One turn moves every row onto another: examples first, then more rows asked:
Nanan: [  5  12 -11  17   7 -21   1   0   3  -9  -8  24]
dig: [-18 -12 -10  -3   3  21 -12  -5  19   3 -16  16]
guliv: [  8 -16  -7 -27 -12  -3  15   6 -18 -14  14  -4]
Midoz: [  7  11 -11  17   5 -22   0   0   2  -7  -9  24]
nube: [ 19   7  -7  12 -12 -10 -10   5   4  23  -2  12]
gul: [ 13 -11  -8 -30  -6   2   7  12 -19 -14  12  -5]
Zaf: [ -8  -8  11   5  15  19  -1 -13 -12  23  -9  10]
fes: [  4  -7  -6   9  -4   8 -16  -5  19   0 -20  29]
tesal: [ -7  -5  -2  -1  11  30 -16  -3  -3  18  -4  17]
zenu: [ -7  21 -10  13   9  13  -4  -7  14  -8  -1   9]
Mil: [  2 -13  -8 -27  -7   2  16   3 -16 -21  15  -5]
vake: [  9 -12 -12 -31  -9   6   9   5 -15 -15  19   0]
tado: [ -6  16   5  20  11  -2  12 -18   3  -1  -5   2]
diz: [  0 -12   8   2   7  15  -7  -6 -13  32  -7  13]
Nof: [ 10 -11  -1 -26  -1   0  16   4 -22 -17  10  -9]
Tezir: [ 10 -12  -1  10  -9  -2 -12  -6  13  10 -22  28]
paro: [-12  -4   4   2  17  29  -6 -10  -7  15  -7  12]
Seba: [ 14 -13  -2 -28  -5  -2  12   8 -22 -12  10  -7]
korum: [ -3  -8   8  16   4   0   1 -19  11  -2 -24  21]
gebap: [  8  11 -12  16   4 -22  -1   2   2  -6  -8  25]
tedu: [ 10   7   7  18  -2 -16   8 -11  -4  19  -7   4]
dozib: [ 10 -15  -4 -27  -8  -2  17   0 -20 -11  16  -3]
Zale: [ 12 -15  -9 -30 -11   0  11   5 -18 -10  18  -1]
mabi: [  6  -8  -4 -28   1   5  13   6 -19 -22  11  -8]
zanip: [  6  12 -13  16   6 -19  -1   1   4 -10  -8  25]
totoz: [-22 -14   3   3   9  13   3 -17  12   3 -20  10]
ginoz: [ -1 -24   2   1 -10  -2  -5  -4   6  27 -20  14]
vebog: [  4 -15  -6 -25  -8  -2  18   3 -18 -17  14  -5]
pak: [  4 -13 -11 -28  -9   3  12   6 -14 -20  16  -3]
kifo: [  4 -11  -9 -29  -4   7  14   1 -15 -20  18  -2]
mivev: [  9  -9  -8 -30  -3   7   7  10 -17 -20  12  -5]
lipob: [-12 -21  10   6   2  -1   7 -17   4  18 -22   8]
bug: [  8  16 -18   7  -6   9 -18   7  15   6   2  15]
tavu: [  5 -12  -4 -27  -3   2  19  -3 -18 -17  16  -4]
gado: [ -5  -5  -1  12   4  10  -7 -14  17  -8 -21  26]
mulu: [  7 -15 -10 -28 -12   0  11   8 -16 -15  16  -3]
vil: [  7 -13   8  15  -4  -7  -2 -14   8  10 -25  24]
Buton: [  7  12 -14  16   5 -20  -2   3   4  -8  -7  26]
Sofo: [ -4 -18 -10  -4 -10  12 -17   3  16  18 -16  19]
rof: [  1  -9   0  -1   5  23 -16   0  -8  29  -5  16]

Zale goes to tavu
zanip goes to gebap
tado goes to bug
Now these:
vil goes to gado
Mil goes to mulu
Seba goes to mabi
diz goes to paro
lipob goes to dig

One turn moves every row onto another: examples first, then more rows asked:
goguk: [ 25   2 -17 -13 -18   0  -1  -8   8  -5  25 -21 -24  23  -5  19  -1  11
 -10  -2]
Zor: [ 24   0   6   2 -20  22  -3   7  15  18  12  -7   4   7   5  29   1  23
 -16  -7]
kekit: [ -9   6  -8  -8 -24   8  -7   1 -16 -17   8 -13 -25  28  -4  24   5 -18
   5  -4]
Pib: [ 22   2   4 -14 -23  22   6   1  16 -13 -31   6  10  17 -18  23  -4  18
 -22 -11]
teve: [  7 -32  15  -7 -28  22   8 -24  13 -21   8 -15  -6  12  -4  20 -10  12
   6 -21]
naro: [-10  -5  10   7 -44  16   6 -18   5  -9   1 -19   5  36 -33   5  -7  -5
   5  -1]
suta: [ 29 -21  -5 -21 -14   6  10  -9  10   2  19   8  16  16 -19   4  -1  12
 -22   3]
Sul: [  0  12   2  -9  -5  21   4  25  -6 -10 -13 -14 -25  -1 -13   3   0  26
  10   5]
tuz: [  2 -13  16  -7  -6   5   3  23  -3   3  -7  -1  -4   2 -31 -13  -2  10
  14  19]
Pum: [  8   3   5 -13 -12   2  -1  20  19  12 -18 -11  -6  -1 -32   5 -16 -20
   9 -20]
fodi: [ 16  -6 -12 -18 -19  10   1   1  -2 -25   8  -3   1  33 -38   3  11  20
 -20   7]
zefil: [ 26   1   5 -35 -22  12  19  21 -19 -23   3  -5  -6  18 -26  15  21  -3
  -5  -5]
tise: [-24   1  -7   4 -25  10  16 -13  -3  -4  -4 -25   5   4 -36   6   3  -2
  23  -2]
Meris: [ 22  -4  -1 -16 -15  -3   3   5  18 -33 -11   2  -6  38 -16  16 -11  11
  -4  -2]
Tisit: [ 21  -1   6 -14  -9   9  11  14   5   9  -4 -14  37  28 -24  15  24  -8
   3  -3]
Pag: [-10 -15  11   4 -28  10   3 -29  11 -18  16 -14   7  20 -14  16 -15  -7
   3 -13]
Ger: [ 31 -11  20 -23 -11  17  -3   8 -17 -11 -15  -9  19   4 -12  23  -7  24
  -3 -22]
ranud: [ 37  -7  18 -16 -31  19   4  19 -11   9 -19  -9  13  14 -15  24  11  -6
  20 -15]
Pusuz: [ 23   8  -5 -16 -15 -13   8  -8  -9  -8 -29 -23   8  33 -12  11 -10  -6
  -1  -2]
tor: [  1  -8  13 -15 -12   0   0  10   7   6 -17   2   0  -8 -42  -4 -13 -19
   3  -3]
Sebi: [-12 -19  -2   1 -35  22  17   5   1  -1 -19 -25  -2   1 -41   2  21   4
  13 -12]
Napu: [  6 -10  -9 -24  12  18   9 -18   6  -2 -13 -20  -3 -14 -28   5  10  14
  10  -3]
Kaso: [ 19  -5   4 -22 -36  23   3  -1 -12   1 -17 -12 -29  16   1  27 -10  -8
  11 -19]
pona: [ 11   0   4  -8 -31  34 -11  -6 -11  25 -18 -25   8  24 -19  22  -5   2
  17 -16]
pup: [  9 -27  14 -11 -42  38  25 -11   5 -12   8  -9 -14  12 -11  12  11  13
  -2  -7]
Lolos: [ -4 -13  16   5 -48  38  18  -2   9  -3  -5 -13   4  29 -25   8  15   6
   1   1]
tula: [ -2 -25  -6  -3 -21  22  -6  12 -10   5  19 -13  -6  21  -6  16  34  -9
  -9  -5]
nulo: [  0 -36  11  -5 -23   2  18  -2   0  -7   4 -12 -12 -11 -11   5 -13   8
  24 -13]
Dul: [ 14  -5  -4   2  -9   3 -12 -14 -16  11  -4 -23  35  11 -10  21  14  -9
   1 -11]
Renel: [ 14  12  -4  -6 -29  16  -7   9   6  10  32 -10   2  19 -33  20  10  -4
 -20  -7]
setov: [ 20   5   1 -13 -16   3  -8  -9 -30 -23 -17 -19  -5   9   1  29  -6   7
  11 -13]
vip: [  3  -1  10  -8  -8  11   0  33  -1  14  16  -6  -1   2 -33  -9  -2   3
  12   5]
Fasol: [ 10 -10  -2 -10   1 -10   0  -5 -19 -14  12  -8  18   7   1  13   3   3
 -23  -1]
tane: [  9 -26   7  -4 -10  20 -17  -1  -3  19  20 -17  16  17  -2  22   1   1
  16 -17]
Fom: [ 22 -16   8 -15 -12  10   0  14 -27 -13  25  -4   7   4  -2  22  22   3
   8  -3]
Mirof: [ 17  12   5 -16 -13  20   7  -8  15   0   4   8  34  20 -28  22  -9  12
  -4  -1]
detor: [-20 -12   6   7 -14  -1  10  -9   5 -13   2 -18   2  -1 -13  13 -12   4
  31  -6]
nuni: [ -4 -32   9  -5 -35  20  26   8   3  -1  -9  -8 -11 -18 -21   8  11   0
   7 -16]
Ruku: [  3 -13 -22 -14   4  -4  -3   0  13  -4  -3 -26 -19  -2 -24   0   8 -10
  -7 -18]
Keraz: [ 22  15  -2  -5 -20  12 -15   0  27   2  -4 -24   3  29 -20  35  -8   6
   2 -23]
zode: [ -1   2   6 -13   5  19  15   6   2  -9 -18  -6 -11  -7 -13   4   8  21
  16  18]
feda: [ 20  -1 -10 -10 -29  -6   5   8 -19  -8  -9 -17  -4  27 -18  12  26 -27
  -2  -1]
ruda: [ -2 -18  -6 -17   6  -1  -5  -4  15 -13 -17 -15  -6  -7 -39   4   8 -13
  -1 -16]
zulob: [  6   0 -12 -12   9  26   4  -7   5  14  -9 -24   0 -18 -12   8   4  21
   1 -10]
lati: [ 27   4   2  -6 -41  16 -11  20   0  -3  -5 -15 -25  27 -22  17  -4  20
 -14  -9]

Tisit goes to Ger
lati goes to goguk
Now these:
vip goes to zulob
tor goes to zode
Pag goes to Lolos
tise goes to nuni
fodi goes to suta
kekit goes to tula
setov goes to feda

